In the data rows, 500 means zero.
Here are some points, one per row:
array([526, 503, 660, 386, 510, 561, 565, 741, 490, 546, 551, 574, 570, 640,
       571, 565, 788, 353, 495, 601, 442, 421, 446, 530, 654, 569, 509, 568,
       669, 615, 628, 550])
array([628, 540, 520, 497, 509, 637, 635, 651, 462, 643, 562, 553, 610, 590,
       579, 571, 641, 410, 482, 600, 472, 400, 477, 514, 561, 615, 576, 542,
       701, 541, 633, 624])
array([558, 347, 653, 573, 588, 569, 538, 515, 437, 514, 569, 389, 582, 469,
       487, 703, 402, 568, 378, 516, 526, 531, 544, 748, 745, 445, 445, 592,
       646, 620, 539, 582])
array([527, 321, 519, 450, 436, 555, 280, 299, 606, 355, 437, 436, 463, 350,
       421, 594, 468, 461, 559, 474, 534, 384, 342, 519, 594, 343, 735, 535,
       458, 623, 633, 421])
array([563, 355, 325, 413, 401, 582, 304, 347, 508, 252, 362, 492, 394, 449,
       585, 538, 253, 457, 466, 543, 335, 512, 393, 663, 551, 330, 668, 484,
       642, 789, 668, 393])
array([656, 676, 262, 550, 458, 554, 298, 255, 436, 379, 378, 605, 471, 682,
       662, 543, 462, 429, 462, 531, 625, 470, 570, 701, 516, 329, 688, 477,
       615, 779, 627, 248])
array([500, 571, 329, 608, 468, 519, 574, 625, 586, 452, 586, 489, 599, 551,
       369, 515, 569, 304, 342, 356, 578, 448, 467, 619, 519, 627, 449, 599,
       278, 426, 279, 374])
array([352, 552, 308, 711, 443, 475, 510, 541, 518, 536, 565, 625, 336, 556,
       197, 550, 402, 296, 570, 479, 545, 482, 552, 487, 477, 614, 520, 646,
       410, 419, 315, 652])
array([352, 527, 495, 650, 656, 626, 537, 675, 567, 475, 496, 668, 334, 563,
       348, 419, 481, 397, 571, 416, 658, 394, 613, 360, 406, 639, 519, 579,
       397, 628, 494, 568])
array([459, 304, 607, 722, 752, 623, 560, 641, 513, 576, 550, 344, 582, 383,
       326, 333, 273, 477, 373, 527, 654, 409, 439, 380, 444, 560, 366, 450,
       327, 346, 407, 340])
array([585, 331, 522, 683, 670, 533, 516, 602, 491, 376, 427, 369, 478, 405,
       459, 365, 155, 481, 393, 642, 647, 360, 500, 422, 611, 703, 415, 525,
       511, 487, 544, 380])
array([577, 263, 610, 600, 552, 682, 481, 577, 654, 290, 415, 465, 552, 516,
       368, 418, 387, 534, 498, 593, 497, 429, 547, 401, 597, 628, 306, 523,
       387, 309, 495, 274])
array([631, 392, 456, 510, 441, 552, 498, 675, 486, 280, 457, 727, 509, 674,
       465, 443, 271, 491, 483, 547, 535, 433, 450, 508, 422, 490, 423, 442,
       680, 561, 485, 411])
array([553, 571, 626, 483, 568, 517, 625, 606, 460, 371, 380, 728, 543, 735,
       518, 555, 624, 416, 604, 323, 379, 337, 302, 507, 169, 244, 639, 433,
       449, 387, 379, 506])
array([455, 526, 682, 482, 604, 458, 654, 530, 440, 472, 474, 595, 616, 798,
       289, 664, 699, 400, 380, 434, 407, 537, 393, 400, 345, 590, 577, 514,
       346, 290, 124, 510])
array([392, 650, 823, 421, 706, 596, 331, 406, 321, 577, 465, 578, 649, 621,
       090, 654, 612, 424, 479, 481, 544, 690, 642, 347, 515, 516, 711, 695,
       386, 294, 222, 561])
array([459, 726, 463, 490, 429, 456, 584, 543, 401, 413, 461, 552, 261, 204,
       206, 575, 495, 440, 648, 688, 412, 758, 593, 466, 327, 524, 596, 667,
       578, 706, 642, 612])
array([390, 621, 549, 381, 427, 397, 677, 455, 517, 390, 463, 376, 323, 357,
       598, 422, 357, 847, 764, 733, 322, 815, 511, 481, 300, 535, 355, 434,
       591, 539, 572, 583])
array([420, 514, 625, 281, 534, 270, 627, 410, 530, 391, 459, 422, 406, 326,
       701, 330, 466, 613, 702, 709, 386, 660, 559, 562, 356, 397, 380, 301,
       491, 448, 456, 624])
array([429, 549, 244, 355, 242, 365, 553, 413, 442, 478, 461, 656, 499, 553,
       662, 459, 488, 486, 352, 568, 559, 452, 440, 301, 115, 468, 427, 448,
       441, 525, 452, 344])
array([529, 525, 465, 365, 390, 519, 717, 682, 282, 468, 364, 757, 398, 585,
       592, 340, 562, 524, 302, 685, 638, 346, 532, 297, 490, 564, 440, 453,
       426, 579, 437, 288])
array([613, 501, 618, 525, 523, 632, 408, 544, 275, 342, 319, 499, 469, 514,
       750, 255, 597, 494, 324, 566, 578, 536, 459, 169, 606, 399, 530, 438,
       531, 602, 498, 352])
array([634, 433, 429, 509, 446, 575, 402, 574, 403, 388, 312, 562, 476, 482,
       728, 184, 479, 369, 473, 726, 665, 432, 555, 364, 403, 534, 621, 650,
       372, 423, 500, 371])
array([518, 391, 603, 430, 528, 636, 476, 661, 463, 457, 461, 409, 437, 335,
       713, 486, 417, 655, 463, 570, 452, 347, 341, 554, 526, 697, 429, 549,
       458, 468, 471, 429])
array([330, 554, 413, 424, 344, 544, 488, 531, 324, 599, 514, 529, 499, 503,
       476, 526, 546, 517, 623, 599, 260, 488, 307, 361, 373, 426, 631, 481,
       362, 590, 380, 627])
array([384, 591, 434, 419, 487, 499, 389, 361, 330, 543, 277, 422, 476, 442,
       289, 530, 385, 508, 678, 484, 377, 546, 566, 532, 412, 402, 321, 333,
       441, 365, 464, 663])
array([380, 576, 497, 662, 538, 560, 369, 298, 405, 545, 553, 666, 365, 467,
       340, 496, 176, 419, 671, 276, 622, 512, 559, 528, 584, 383, 598, 559,
       349, 489, 541, 526])
array([464, 301, 374, 654, 508, 497, 177, 322, 548, 553, 511, 584, 379, 460,
       391, 542, 322, 323, 560, 443, 661, 455, 627, 384, 671, 401, 627, 456,
       407, 460, 509, 536])
array([554, 487, 436, 608, 495, 670, 305, 343, 569, 640, 718, 557, 332, 367,
       525, 453, 528, 361, 524, 435, 513, 393, 453, 467, 740, 484, 578, 398,
       539, 507, 608, 471])
array([559, 613, 305, 437, 361, 601, 406, 497, 471, 675, 550, 484, 420, 480,
       528, 529, 497, 413, 454, 684, 510, 454, 410, 516, 659, 464, 636, 529,
       565, 495, 613, 534])
array([434, 589, 360, 417, 209, 586, 425, 508, 407, 622, 518, 507, 460, 528,
       606, 523, 596, 463, 680, 694, 383, 495, 375, 396, 375, 385, 585, 535,
       392, 304, 576, 584])
array([335, 430, 679, 350, 473, 598, 485, 577, 442, 523, 560, 521, 568, 468,
       575, 551, 421, 395, 633, 615, 427, 444, 487, 547, 546, 679, 477, 583,
       416, 413, 384, 299])
array([529, 379, 545, 398, 565, 565, 524, 607, 643, 476, 638, 369, 586, 518,
       494, 586, 342, 506, 514, 655, 545, 502, 526, 536, 587, 625, 463, 546,
       396, 245, 449, 401])
array([356, 426, 699, 427, 489, 577, 552, 572, 596, 569, 509, 425, 567, 591,
       454, 567, 422, 431, 471, 621, 579, 425, 436, 574, 643, 595, 435, 585,
       359, 313, 563, 616])
array([480, 448, 652, 457, 568, 671, 523, 598, 636, 662, 566, 466, 594, 581,
       542, 580, 314, 429, 676, 454, 528, 470, 440, 478, 565, 595, 473, 563,
       542, 598, 481, 660])
array([672, 430, 557, 515, 529, 424, 475, 364, 774, 611, 712, 390, 620, 521,
       410, 539, 375, 525, 282, 519, 464, 594, 472, 652, 352, 528, 441, 345,
       654, 601, 617, 481])
array([598, 576, 745, 540, 681, 269, 517, 254, 814, 439, 666, 471, 460, 443,
       512, 589, 322, 474, 394, 492, 416, 443, 427, 738, 408, 440, 368, 428,
       540, 509, 666, 523])
array([564, 481, 537, 516, 523, 268, 540, 372, 868, 458, 714, 428, 765, 571,
       496, 613, 367, 586, 472, 613, 436, 509, 456, 592, 527, 392, 406, 340,
       514, 662, 634, 476])
array([577, 404, 790, 564, 644, 311, 552, 337, 762, 586, 668, 347, 598, 450,
       592, 620, 584, 519, 378, 643, 479, 371, 436, 485, 356, 532, 449, 458,
       564, 534, 598, 433])
array([597, 438, 742, 434, 695, 389, 460, 476, 677, 645, 711, 378, 605, 622,
       420, 496, 523, 680, 452, 476, 462, 425, 430, 505, 326, 601, 442, 497,
       538, 626, 662, 337])
array([616, 461, 560, 518, 573, 511, 514, 505, 747, 654, 688, 451, 544, 389,
       602, 674, 547, 505, 418, 564, 466, 474, 499, 529, 467, 521, 385, 557,
       671, 515, 575, 342])
array([563, 363, 477, 504, 512, 561, 509, 665, 602, 647, 722, 430, 599, 523,
       652, 657, 430, 430, 519, 459, 470, 576, 555, 546, 535, 550, 456, 568,
       630, 586, 610, 526])
array([509, 366, 462, 539, 588, 588, 499, 598, 528, 592, 592, 560, 616, 592,
       521, 523, 566, 379, 565, 608, 435, 557, 483, 663, 540, 635, 472, 583,
       597, 594, 644, 631])
array([484, 450, 576, 611, 602, 628, 521, 535, 507, 538, 587, 541, 656, 718,
       640, 582, 376, 347, 577, 523, 477, 498, 573, 538, 538, 630, 450, 578,
       541, 563, 643, 632])
array([553, 555, 612, 415, 651, 608, 515, 677, 507, 667, 606, 592, 584, 599,
       547, 472, 400, 391, 647, 570, 580, 426, 410, 621, 634, 611, 458, 604,
       588, 574, 563, 615])
array([607, 441, 512, 477, 412, 553, 549, 546, 463, 599, 557, 616, 538, 694,
       649, 528, 496, 398, 658, 561, 355, 492, 466, 541, 625, 668, 541, 632,
       531, 557, 646, 675])
array([418, 349, 411, 408, 382, 488, 407, 467, 566, 585, 492, 732, 396, 601,
       685, 611, 573, 504, 651, 523, 368, 518, 361, 514, 592, 404, 677, 559,
       426, 528, 614, 638])
array([482, 494, 374, 334, 330, 410, 274, 294, 480, 602, 571, 588, 468, 540,
       549, 565, 404, 604, 633, 573, 481, 449, 450, 415, 416, 390, 658, 524,
       372, 284, 502, 721])
array([587, 534, 457, 385, 424, 513, 301, 400, 611, 538, 581, 591, 473, 413,
       432, 351, 464, 474, 274, 590, 340, 649, 557, 490, 550, 386, 656, 532,
       532, 460, 558, 401])
array([600, 578, 632, 328, 446, 534, 352, 385, 545, 571, 544, 509, 386, 444,
       601, 289, 435, 483, 335, 567, 432, 645, 612, 481, 550, 454, 612, 583,
       532, 526, 554, 301])
array([482, 485, 259, 212, 261, 624, 475, 562, 423, 403, 449, 377, 307, 129,
       540, 558, 365, 729, 321, 387, 210, 467, 346, 483, 521, 613, 472, 529,
       273, 531, 582, 376])
array([470, 685, 469, 673, 609, 233, 686, 511, 511, 252, 333, 432, 483, 394,
       390, 411, 581, 664, 602, 255, 697, 633, 704, 470, 686, 403, 362, 317,
       666, 429, 484, 677])
array([452, 636, 461, 708, 617, 220, 755, 384, 509, 152, 319, 435, 505, 351,
       405, 359, 603, 532, 630, 041, 673, 686, 681, 490, 569, 499, 403, 307,
       699, 354, 565, 599])
array([375, 706, 549, 596, 560, 145, 710, 524, 435, 257, 330, 367, 520, 425,
       481, 271, 503, 627, 639, 255, 648, 613, 743, 605, 568, 475, 429, 348,
       629, 513, 474, 589])
array([398, 497, 537, 460, 491, 377, 644, 448, 305, 355, 344, 395, 435, 425,
       695, 397, 598, 664, 604, 388, 650, 603, 629, 733, 452, 470, 351, 340,
       592, 169, 406, 710])
array([303, 623, 497, 386, 378, 479, 384, 436, 424, 526, 381, 624, 323, 489,
       358, 575, 349, 446, 600, 649, 345, 576, 444, 518, 309, 391, 668, 409,
       318, 351, 458, 657])
array([287, 742, 428, 527, 560, 533, 426, 590, 480, 341, 418, 476, 402, 449,
       427, 566, 598, 388, 620, 383, 490, 727, 622, 574, 462, 517, 538, 536,
       491, 482, 643, 598])
array([229, 608, 371, 466, 379, 469, 568, 465, 465, 564, 458, 500, 333, 339,
       265, 567, 419, 411, 687, 575, 395, 555, 491, 462, 434, 481, 583, 569,
       472, 575, 478, 655])
array([339, 505, 424, 449, 419, 497, 313, 354, 492, 531, 485, 650, 500, 487,
       455, 591, 614, 376, 667, 491, 344, 471, 363, 382, 380, 460, 590, 635,
       467, 522, 424, 715])
array([406, 471, 348, 673, 486, 512, 351, 427, 421, 482, 507, 427, 536, 448,
       432, 443, 710, 608, 442, 434, 652, 388, 559, 487, 629, 325, 478, 410,
       257, 501, 223, 634])
array([528, 408, 411, 411, 459, 504, 628, 608, 386, 754, 542, 637, 305, 461,
       490, 546, 550, 483, 445, 423, 444, 663, 526, 396, 666, 596, 526, 652,
       420, 348, 605, 330])
Along one direction, these points spread out more than along any other. Where along it does each point below lie, from 0 to 99? The average is 50, and the first point in the table lies past the average. One standard deviation of the points above along it is 16.
array([597, 447, 450, 281, 229, 442, 546, 560, 583, 368, 420, 308, 676, 544,
       633, 596, 489, 606, 450, 121, 359, 393, 346, 637, 775, 756, 467, 657,
       554, 488, 338, 355]) 59
array([683, 416, 520, 259, 410, 446, 607, 468, 524, 362, 409, 342, 566, 445,
       556, 535, 419, 519, 395, 191, 238, 406, 279, 527, 805, 705, 387, 621,
       423, 281, 287, 408]) 55
array([623, 645, 480, 392, 379, 400, 359, 334, 282, 681, 472, 695, 251, 533,
       571, 428, 280, 394, 321, 217, 493, 696, 655, 485, 635, 339, 553, 508,
       503, 452, 690, 271]) 43
array([410, 512, 455, 470, 511, 300, 398, 236, 315, 577, 483, 435, 612, 508,
       634, 274, 810, 757, 654, 424, 571, 545, 533, 525, 679, 343, 358, 201,
       592, 332, 458, 531]) 28
array([582, 561, 279, 699, 524, 486, 671, 564, 597, 551, 563, 741, 566, 715,
       397, 410, 728, 532, 313, 529, 799, 356, 570, 365, 518, 674, 523, 655,
       364, 617, 464, 476]) 56
array([555, 458, 232, 740, 488, 490, 660, 615, 569, 546, 503, 582, 433, 639,
       422, 371, 752, 389, 348, 467, 704, 390, 575, 450, 622, 633, 418, 661,
       347, 782, 488, 437]) 56
array([632, 631, 513, 699, 676, 538, 471, 624, 393, 543, 437, 325, 627, 453,
       660, 769, 624, 526, 418, 476, 406, 577, 457, 633, 573, 585, 395, 483,
       574, 607, 505, 588]) 56
array([565, 203, 509, 579, 540, 551, 509, 564, 453, 693, 575, 307, 460, 297,
       276, 702, 662, 517, 330, 458, 602, 342, 453, 266, 227, 420, 402, 294,
       340, 629, 405, 394]) 57
array([750, 336, 651, 430, 556, 526, 638, 682, 477, 638, 559, 327, 650, 515,
       353, 692, 618, 562, 332, 446, 406, 469, 482, 495, 342, 332, 452, 335,
       565, 604, 534, 417]) 65
array([413, 286, 298, 387, 335, 437, 420, 352, 400, 468, 511, 380, 577, 543,
       601, 367, 778, 634, 606, 538, 523, 242, 424, 245, 130, 319, 577, 478,
       419, 426, 382, 656]) 37
array([493, 642, 619, 519, 522, 424, 541, 465, 456, 429, 388, 471, 555, 422,
       798, 271, 550, 744, 557, 403, 615, 641, 671, 635, 477, 372, 394, 326,
       586, 531, 350, 453]) 32
array([456, 748, 461, 517, 518, 534, 425, 385, 621, 380, 518, 509, 265, 436,
       511, 379, 667, 464, 412, 501, 671, 647, 741, 512, 498, 273, 614, 397,
       649, 765, 534, 457]) 36
array([421, 614, 451, 514, 449, 499, 656, 557, 395, 387, 278, 356, 591, 354,
       644, 279, 612, 706, 468, 355, 678, 546, 684, 639, 439, 468, 393, 406,
       652, 592, 446, 648]) 26
array([281, 499, 565, 609, 667, 504, 579, 562, 397, 484, 403, 585, 742, 872,
       492, 516, 634, 544, 484, 570, 362, 228, 301, 215, 326, 385, 725, 654,
       555, 158, 217, 549]) 47
array([640, 601, 453, 747, 603, 462, 619, 576, 546, 649, 570, 358, 623, 491,
       430, 560, 494, 626, 474, 552, 533, 620, 657, 692, 546, 517, 482, 375,
       634, 622, 390, 298]) 55
array([592, 532, 580, 683, 565, 556, 482, 588, 532, 565, 547, 432, 544, 470,
       370, 594, 733, 662, 379, 421, 538, 626, 527, 655, 414, 607, 338, 501,
       674, 535, 512, 375]) 55
